Questions about the row below.
1) Find the entry just right of the smallest entry.
2) Find the minimum.
3) Find the entry just right of 121.
[138 118 116 121 158 116 138 120 115 120 140 141]
1) 120
2) 115
3) 158

[[126 107 130 119 122]
 [116 128 136 140 133]
 [135 131 147 125 131]
 [127 118 137 122 147]
 [135 128 121 119 134]
 [137 118 129 136 119]
 [137 131 118 128 129]
 [115 120 123 132 134]
 [138 136 125 138 125]]
Counting starts at 1.
The bottom-left entry -> 138
What is the entry in row 3 and column 2?
Answer: 131
The entry at row 1, column 1 -> 126
What is the entry at row 1, column 2?
Answer: 107
What is the entry at row 2, column 1?
Answer: 116
The entry just right of 116 -> 128
What is the entry at row 3, column 3?
Answer: 147
What is the entry at row 3, column 1?
Answer: 135
What is the bottom-right entry?
Answer: 125
What is the top-right entry?
Answer: 122
What is the entry just right of the centre entry?
Answer: 119

B = [[152, 142, 127, 123, 120, 111, 114, 130, 143, 117], [107, 123, 143, 146, 123, 149, 115, 107, 129, 111], [133, 113, 118, 138, 115, 121, 136, 106, 121, 144], [127, 119, 123, 138, 117, 131, 127, 109, 126, 133], [145, 155, 138, 117, 121, 115, 106, 140, 137, 114]]
The entry just left of 146?
A: 143
The entry just right of 152 is 142
The entry just right of 109 -> 126
The entry just right of 113 -> 118
The entry just left of 136?
A: 121
The largest entry?
A: 155

[[116 146 145 111 131 127 134 136 111]
 [118 122 119 111 126 137 126 121 142]
 [130 123 120 126 123 120 129 113 128]
 [ 99 118 135 151 138 137 126 114 140]
 [137 111 114 130 112 119 142 106 127]
 [111 116 123 140 121 152 115 104 130]
 [120 123 112 116 127 156 120 119 150]
 [116 124 141 134 146 121 132 133 120]
 [121 122 136 143 130 122 128 139 114]
 [144 145 122 110 115 118 112 134 153]
 [155 118 107 133 112 110 142 119 124]
 [131 127 116 130 125 137 127 118 147]
 [140 122 122 128 117 129 127 116 123]
 [127 129 131 131 121 115 125 126 130]]
The top entry of the column that holds the largest entry: 127
The entry in the top-right corner -> 111
The 5th-last entry, reading row by row: 121
Which number is the top-left entry?
Answer: 116
Which number is the last entry, reading row by row?
Answer: 130
Which number is the first entry of the smallest entry's row?
Answer: 99
Which number is the fourth-last entry, reading row by row?
Answer: 115
The entry in the bottom-left corner -> 127
The fourth entry, reading row by row -> 111
The last entry in the row that holds the largest entry: 150
The second smallest entry -> 104
The third entry from the end, reading row by row: 125
The first entry of the largest entry's row -> 120
Which number is the entry just right of the smallest entry?
Answer: 118
Which number is the entry directly above the smallest entry?
Answer: 130
The entry just left of the largest entry: 127
Which number is the second entry on the diagonal from the top-right corner?
Answer: 121
Which number is the second entry on the main diagonal?
Answer: 122
Which number is the third smallest entry?
Answer: 106
Which number is the largest entry in the first row?
Answer: 146
Which number is the third entry on the diagonal from the top-right corner?
Answer: 129
The second largest entry: 155

[[117 126 131 128 128 128 126 120]
 [116 128 131 128 133 129 133 131]
 [134 132 129 135 147 128 137 151]
 [126 129 128 127 129 128 126 128]
 [134 127 125 128 122 129 127 127]
 [116 128 130 137 145 128 140 139]
 [119 126 130 132 131 128 132 125]
 [119 128 129 129 122 128 130 119]
 [118 126 129 131 132 129 134 128]
 [134 133 128 128 149 129 128 151]]
Indices start at 1.
Report the entry in row 1 and column 3.
131
Report the entry at row 1, column 1.
117
The entry in row 1 and column 2: 126
The entry directly below 145 -> 131
Report the bottom-right entry.
151
Report the entry in row 3 and column 1.
134
Report the entry in row 2 and column 1.
116
Report the entry in the top-right corner.
120
The entry directly above 135 is 128
The entry just right of 140 -> 139
The entry at row 3, column 3 -> 129
Report the bottom-left entry.
134

Read these off the row that follows.
1) Read off the 5th entry.
2) Read off the entry just right of the largest entry.
3) Read off the third entry from the right.
156  148  150  148  125  148  101  157  118
1) 125
2) 118
3) 101

Read these off the table that follows.
1) Report the bottom-left entry.
2) Report the smallest entry in the last column.
3) Report the entry just left of the largest entry.
4) Report the top-left entry.
5) Report the third entry from the end, reading row by row.
6) Report the 3rd smallest entry.
7) Report the top entry of the column that holds the smallest entry.
8) Report the entry just right of the largest entry.
[[126 132 126 154 121 127 123 125 134 128 131 125 125 128]
 [130 125 126 149 115 124 119 122 131 130 135 123 126 121]
 [136 113 121 126 117 127 115 121 129 133 133 130 127 110]
 [133 120 128 112 126 128 124 126 124 131 129 129 130 121]
 [126 142 140 129 129 122 132 128 122 128 131 115 135 140]
 [126 122 119 120 136 136 132 132 134 125 119 142 123 125]
 [131 126 135 127 120 116 135 127 118 129 141 120 129 129]
 [133 119 123 129 120 129 117 123 130 132 130 129 127 116]
 [122 141 136 119 141 128 143 136 124 123 123 127 130 145]
 [122 141 135 133 134 125 140 133 126 124 128 124 129 143]
 [124 140 134 123 138 132 129 130 128 127 121 125 133 138]]
1) 124
2) 110
3) 126
4) 126
5) 125
6) 113
7) 128
8) 121
